50 stands for zero in the data rows.
Some points, one per row:
60;60;61;62;63;64;64;62
38;40;42;42;36;32;33;35
61;63;65;68;71;71;71;68
43;39;37;35;34;35;37;39
43;40;38;36;35;35;35;36
56;60;65;70;72;65;58;51
38;42;47;50;53;56;59;59
38;39;40;41;39;36;36;37
42;45;47;50;54;56;56;52
61;59;53;44;36;32;32;35
61;65;69;74;76;75;72;67
57;59;61;64;67;65;60;55
52;50;51;54;58;62;65;66
56;54;53;53;52;53;54;56
47;46;45;44;44;40;37;37
56;58;60;64;67;66;58;49
48;46;45;44;43;41;41;41
43;45;48;51;54;57;55;50
57;57;57;59;60;61;61;59
52;49;45;41;38;36;36;37
43;40;35;27;24;25;30;34
56;56;54;50;47;44;42;41
57;55;54;54;53;48;41;38
39;39;40;42;46;51;57;60
56;54;49;40;32;29;31;35
48;48;48;47;46;46;45;45
56;60;65;70;75;80;83;85
61;58;50;37;27;26;30;34
57;55;54;53;53;52;48;43
Here are 19 more points, each followed by its number:
52;56;60;65;69;71;65;56 0
47;46;45;45;44;41;38;37 1
43;42;41;40;41;41;44;46 2
38;35;31;25;22;25;30;34 3
61;59;58;58;59;61;62;61 4
43;41;36;28;24;25;30;34 5
38;38;39;40;36;33;33;35 6
52;52;52;53;52;47;43;41 7
52;56;60;65;69;66;59;51 8
48;44;41;39;37;34;33;35 9
57;57;57;58;59;52;44;39 10
57;57;57;58;60;58;51;45 11
56;52;48;46;44;42;37;36 12
47;44;37;26;21;24;29;34 13
43;43;44;46;50;53;55;56 14
56;60;64;69;75;81;87;91 15
61;63;65;68;71;74;76;77 16
51;52;52;54;55;54;51;48 17
57;61;66;71;73;73;72;70 18
Which of these numbered points is nearest to each point below, ignoring the 2 directions in which the first points spread most? Its number follows each.
51;49;44;35;29;27;31;34 > 5
52;54;56;59;61;57;51;46 > 10
52;54;57;60;63;66;68;68 > 5
43;40;36;32;30;30;32;35 > 14
43;47;52;57;62;67;71;74 > 5
43;39;36;35;34;34;36;37 > 9
56;58;60;63;67;71;75;77 > 16
42;47;51;56;62;66;68;68 > 2
61;65;70;75;81;87;96;99 > 15
52;53;53;55;56;59;64;67 > 16
